rotation steps, each row followed by its count of steps
The counts run from 0 to 419.
[-23 -11  -6 -11 -20   4  25   8   1  11 -27 -12   5 -19  -3 -12 -13  16
  11   3   3 -10 -16 -19  37  23 -21   1   8   6   2  13] : 116
[-33 -20  -5   1  -1   5  15 -14 -19  27  -4   3  -6 -14 -29 -31  -5   9
  13   7  15  -6  10   4  32 -16  12  -6  14  -8   2   3] : 111
[ -3  13  13  15   2  -7 -13  20  -4 -23   2  13 -21 -13  -2   3   1   3
 -12  10 -24  40  -3   7  11 -29 -27   2   6  23   0   4] : 222
[  5   4 -17 -16 -37  18  -4 -18   8  -7 -13   1  23  11   5  -2 -13   0
   4 -10   8 -45  13  -2 -11   0  15 -20   2  -9  25  13] : 9
[ 40  15   1   5 -16  -6  20  25 -14  -3   8  16  18 -30  10  22   1  -8
  -6  17 -24  21   5  -8  -6 -21  -3  13 -11  -4  -5   0] : 36
[ -2   8   0  20  17   5  33  11  13   4  -4   9  -3 -19   3 -37 -22   6
   4   5  11  15 -12 -24  37   3 -10  -1  28  -5   0  -6] : 124
[ -2  -1 -19 -19  15 -33  23  12  -9 -17  10 -31  13 -25   2  19   3 -22
 -18 -21  16  -7   7  -7 -11  16   7  -4   2   2   0 -12] : 287
[ -9 -40 -21   5  -5  -4   2 -12  -5   9   1 -18  13   1   7 -10 -29  16
 -19   4  20 -16   8  20  21 -16  33  -8  -1  11  -6 -14] : 99
[ 27 -11  -4  -7  -9  21   7 -20   8  -3  -3 -19  -2  28  18   7 -28 -10
  -5  12  11  17  -3  13  -3   1   4 -35  12  -2 -11 -27] : 327
[ 18  15  20  13  25  24  21   7   6  18   5  -5 -10 -19  -9 -11 -28 -18
 -16  19  18  13 -19   0  13  -9 -10 -16  19   7  -2  -8] : 132
[-29 -10   2 -10 -23  -3  34  17 -19  24 -16   8  -6 -17  -8 -22  -3  11
   8  19  -2  -4  -8 -24  39  -8 -19  10   2  -1  -9  13] : 115
[-22   8  17 -18  22  -3 -19  -4   8 -22   5   5  -4  -1  -1 -12  27  16
 -18  20  -2 -16  13   9 -17 -14  -4  23 -27  -5  -6  14] : 242
[-10   4 -13 -19  -7   6  41  13 -11 -17  -2   1  15 -28  -9  20  28   9
   2  -2  13  -4   1 -33 -11   6  -5  16 -13   9 -21 -12] : 275
[-39 -16 -16   4  -1   5   7 -25   3  14   1 -23   5 -19 -20   2  17 -11
  15  -5  15 -35  10   8  17   5   1  -8   2  11   0  -1] : 109
[-14  21   9 -16  24 -19 -13   7 -15   7 -11   2 -19   3 -23  14   6 -28
  -1  -3 -28   8   6  19 -16 -13  23   9 -19  -2   1  -9] : 52
[-26  -6  -7   4   6  -8  -8   2  18  -9  11   9  10   0  20  -5  11  18
  -9 -15   4 -32   3  -3  -6  -1 -19  37 -24  16  27   8] : 254
[ -7  22   8 -24  21 -20   2  -4  -9   3  22  -8 -22  23  -1 -23  27 -17
 -16 -23   3  -9  -4   1  -9  -5  -8   0  -7 -30  15  15] : 151
[ 22   6   7  11  24 -32 -15  -2  -3  16   1  -3  12  -1 -17 -21 -21  10
 -24  23   3  -7  -5  19  -8   7  13   8  22 -16  11  17] : 389
[ 29  -6  12  -4   9  -1 -11  -1 -10  32  10  18  -1  27   1 -30 -16  -3
   5 -17  16   8  -7   0  -8   2  -5  -7   5 -16  32   8] : 161
[-13  -2  -7  14 -37 -18 -20   6 -14   0 -10   6   3  -7   0  11  18 -14
  15   9 -33 -13  22  -6  -1 -13   5   7  11 -13 -14  33] : 205
[-18 -25  -2   4   5 -20   6  -4 -42  10  -3  15  -7  -5  -2 -12   1  -4
 -21  20  21 -26  22  12   8 -30   0  -4  -1  15  -9  -3] : 102
[-16 -16  -9  -5 -11  22  13 -13   3  10  24   0  21 -20 -16  16  32   6
  11 -10  21   4  10  -7 -14 -19 -12   4 -19  17  11 -11] : 267
[-12  -9  14  17 -17  17  -9 -23  16  -2 -16   5 -14  15  10  15 -20  26
   7  23  -8   9  -9   0 -20  12 -17  27  15  10  -9 -23] : 75
[ -9  -1  11 -26   4 -16   2 -19 -18  11   1 -35  -5 -13  -8   6 -18 -23
   9   0   8 -16  14   4 -21  15 -14   0  29 -28  11  -3] : 299
[  8   5 -17  15 -40  15   2 -24   7   4  11   5   4  35   6  20  15  -9
   6 -28   6 -17  -8 -18 -30  -1 -12  -6  10  -5  15  -4] : 167
[  0 -12  15  17  17  -4  17  32  -5  31   8 -11  -6 -25  19   3 -30 -26
   5   8   8 -15  -4 -10   4 -19  26  15  -8 -15  -1   1] : 293
[-21   2   6  26  -9  -2 -24  24   8   0  -9  18  -7  -9  -5  -5   5  -6
  29   5 -34  27   3 -10  22 -11   1   5   5  -2 -10  20] : 214
[  7  13   0  -1   6 -16 -17  -9   9 -31  -4  -8   0 -11 -13  -4  -7  19
   1  -4 -17  36   2  22  10  17 -26  -6  32  15  15  -3] : 220
[-16 -26 -17   3 -14   5  -6  10  14  22  15   0  28   6   6 -18 -14  32
 -11  -9   9  -1  -3   9   9 -20   5  22 -19  12  34   1] : 256
[ 30   8   1  -9  -1   9  11   9 -40  -6   2  34 -22  16 -11   0  12  13
   9 -11  -4  19   1  -5   0  -6  22 -20   0  -2 -25  -8] : 181
[-11  -5  16  -2  17   4   3 -21   7 -25   6   2 -19  -1  14   8  22  32
   3   9  -1  -1   3   9  -5  19 -14  28 -12  12 -25 -22] : 84
[-17 -32  -3   2 -16  15  -8   3   6   9 -18   6   6  26  -4   9  -5  12
   6  28   9  41  -5 -19 -10   6   8   3 -12   7 -15 -22] : 78
[ -2 -14   0 -22  -1 -17   3  -7 -15  31  -3 -32  11 -10  -9  -5 -32 -15
   5   6  12   1   8   6 -11  14  11  -6  24 -33  15  -1] : 298
[  5  -3  -7 -33 -24   8 -10  -5 -28   7  -6  22  14   8 -16 -12   8 -12
   3   1  14 -16  22   2 -14 -22   9 -22 -18  -9  22  18] : 11
[ 26   1  -2  19  -5 -28  -5  22 -36 -10   3  21 -16  -7  20   0   2  -8
  -9  -3 -16 -13  19   4   3 -21  19  -3   3  -5 -22  11] : 193
[  9   4  -9   1  -7   2  35  11   8   6   7 -27  18 -15  -2 -10 -16  -1
 -24   8  15  28 -20 -10  27   8 -17 -20  16   2   4  -1] : 128
[ -2  30  -7  27  14 -20  -4  27  18  -1   2  -3  -3  -8   1  21  17 -20
 -30   6 -18  -2 -22   4   5 -10   9   4 -21  15 -10  13] : 383
[ -9  -8   6  -1 -17   9  15  16  12   3  -3 -10 -24  22  25   2 -29  -7
  18  -2 -17  40 -23 -18  15   3 -11   3   0  -7   6 -11] : 314
[ -9   8  22 -20  35   3 -27 -14  13 -24 -10  -2   2   0  -7 -15   9  24
 -17  21   5 -23  11  15 -19  10   2  17  -4  -3  -2   8] : 241
[-19   1 -15   2  -2   3   4  -8  17 -20   5 -11 -18  25  16  17   3 -37
  15 -18   3  25  -7 -20  -9  15 -17 -17   6   9   2 -25] : 316
[  5   3  -4 -25 -10 -13  -7  18  -6  15 -10 -29   8   0 -14  14 -13  -4
  -6  14 -33  30  -3  18  -6   1  33   4 -22 -20   3   2] : 49
[  5 -31  -6 -12  26  -9   0  -2 -14 -15 -16   4  -2  13   2 -16 -15  29
 -18  12  28  10   1  14  12  17  16 -11 -10  21 -13 -27] : 91
[-15   6  -3  15 -13  -8 -22  -5  24  15 -10 -23   9   5 -13  30 -11 -10
 -22  11  -5 -24 -23   4 -24  12   2  10   0   4  10  23] : 394
[  9 -10  -7 -31   3  14  31  18  -3   6  -5 -12  22 -26 -17  11  -5  25
   6  -8  20  23 -14  -8  11  15  14  -5 -15   7  -5 -15] : 277
